[[132 132 124 140 123]
 [138 120 133 156 132]
 [124 117 136 133 118]
 [134 127 129 144 129]
 [133 123 130 145 127]
 [141 127 131 156 136]
 [130 139 131 116 137]
 [132 144 128 119 137]
 [123 135 130 114 121]]
->
[[132 124 123]
 [138 133 132]
 [124 136 118]
 [134 129 129]
 [133 130 127]
 [141 131 136]
 [130 131 137]
 [132 128 137]
 [123 130 121]]

[[132 130 130 131 112]
 [137 120 120 105 137]
 [128 108 126 126 130]
 [135 126 124 115 126]
 [136 123 122 111 131]
 [133 117 121 113 137]
 [131 113 124 120 131]
 [130 132 121 122 136]
 [134 130 128 123 117]]
->
[[132 130 112]
 [137 120 137]
 [128 126 130]
 [135 124 126]
 [136 122 131]
 [133 121 137]
 [131 124 131]
 [130 121 136]
 [134 128 117]]

[[121 150 124 124 144 149 120 137]
 [134 122 147 135 126 127 148 120]
 [140 117 144 139 122 120 147 124]
 [129 142 124 128 136 140 117 137]
 [121 144 118 125 144 141 126 142]
 [129 123 131 134 134 124 152 133]
 [135 128 123 132 128 125 123 137]
 [126 129 133 129 133 131 141 128]
 [127 149 112 128 145 142 116 150]
 [132 127 130 130 126 127 127 129]
 [127 145 114 129 143 140 119 148]
 [139 133 121 134 128 128 114 141]]
->
[[121 124 144 120]
 [134 147 126 148]
 [140 144 122 147]
 [129 124 136 117]
 [121 118 144 126]
 [129 131 134 152]
 [135 123 128 123]
 [126 133 133 141]
 [127 112 145 116]
 [132 130 126 127]
 [127 114 143 119]
 [139 121 128 114]]

[[131 136 124 150 111 138]
 [122 121 117 119 134 110]
 [136 124 139 134 123 141]]
->
[[131 124 111]
 [122 117 134]
 [136 139 123]]

[[106 152]
 [143 120]
 [130 118]
 [130 157]]
->
[[106]
 [143]
 [130]
 [130]]

[[122 132 150 121 127 127 122 131 128 129 124 135 126]
 [134 124 140 129 132 127 131 127 124 128 126 127 124]
 [124 126 122 129 124 139 126 128 129 133 129 126 133]
 [124 126 139 129 129 140 130 132 127 123 133 121 129]]
->
[[122 150 127 122 128 124 126]
 [134 140 132 131 124 126 124]
 [124 122 124 126 129 129 133]
 [124 139 129 130 127 133 129]]
---
[[142 120 104 144 106 133]
 [130 135 139 134 131 120]]
->
[[130 142]
 [135 120]
 [139 104]
 [134 144]
 [131 106]
 [120 133]]

[[134 140]
 [120  98]
 [131 152]]
->
[[131 120 134]
 [152  98 140]]

[[128 128 128 128 128 129 128 128 128 128]
 [129 127 128 127 130 128 128 128 127 128]
 [146 123 126 109 149 139 137 127 109 138]
 [129 127 127 128 130 127 129 128 128 129]]
->
[[129 146 129 128]
 [127 123 127 128]
 [127 126 128 128]
 [128 109 127 128]
 [130 149 130 128]
 [127 139 128 129]
 [129 137 128 128]
 [128 127 128 128]
 [128 109 127 128]
 [129 138 128 128]]

[[118 142 128]
 [105 125 113]
 [110 143 127]
 [107 123 103]
 [152 129 144]
 [135 106 112]
 [106 148 123]
 [133 137 134]
 [125 137 140]
 [106 124 112]
 [148 111 122]
 [127 140 139]]
->
[[127 148 106 125 133 106 135 152 107 110 105 118]
 [140 111 124 137 137 148 106 129 123 143 125 142]
 [139 122 112 140 134 123 112 144 103 127 113 128]]

[[139 134 108 113 120 124 130 125]
 [127 124 113 108 126 116 126 118]
 [126 133 107 115 116 132 128 139]
 [130 130 123 120 142 110 143 130]]
->
[[130 126 127 139]
 [130 133 124 134]
 [123 107 113 108]
 [120 115 108 113]
 [142 116 126 120]
 [110 132 116 124]
 [143 128 126 130]
 [130 139 118 125]]

[[ 99 116 116 111 120 117 147 152]
 [136 142 145 153 130 148 115 113]]
->
[[136  99]
 [142 116]
 [145 116]
 [153 111]
 [130 120]
 [148 117]
 [115 147]
 [113 152]]

[[150 150 104 134 110 144 121 145 141 138 105]
 [149 137 111 132 107 148 110 137 131 130 107]
 [150 139 102 135 118 146 116 141 146 137 105]]
->
[[150 149 150]
 [139 137 150]
 [102 111 104]
 [135 132 134]
 [118 107 110]
 [146 148 144]
 [116 110 121]
 [141 137 145]
 [146 131 141]
 [137 130 138]
 [105 107 105]]

[[156 117 147 111 100 147 141 121]
 [120 140 155 157 118 104 143 108]
 [123 148 124 140 122 128 148 144]
 [108 111 139 108 125 148 118 147]]
->
[[108 123 120 156]
 [111 148 140 117]
 [139 124 155 147]
 [108 140 157 111]
 [125 122 118 100]
 [148 128 104 147]
 [118 148 143 141]
 [147 144 108 121]]

[[156 105 103  98 118 155 147 100 125 115 103 149 118]
 [143 136 112 132 115 147 107 131 143 128 111 110 132]
 [124 143 133 139 125 126 114 144 137 128 130 115 131]
 [103 117 151 129 146 101 142 129 116 122 152 137 122]
 [100 142 150 153 136  99 112 152 130 133 153 103 137]]
->
[[100 103 124 143 156]
 [142 117 143 136 105]
 [150 151 133 112 103]
 [153 129 139 132  98]
 [136 146 125 115 118]
 [ 99 101 126 147 155]
 [112 142 114 107 147]
 [152 129 144 131 100]
 [130 116 137 143 125]
 [133 122 128 128 115]
 [153 152 130 111 103]
 [103 137 115 110 149]
 [137 122 131 132 118]]
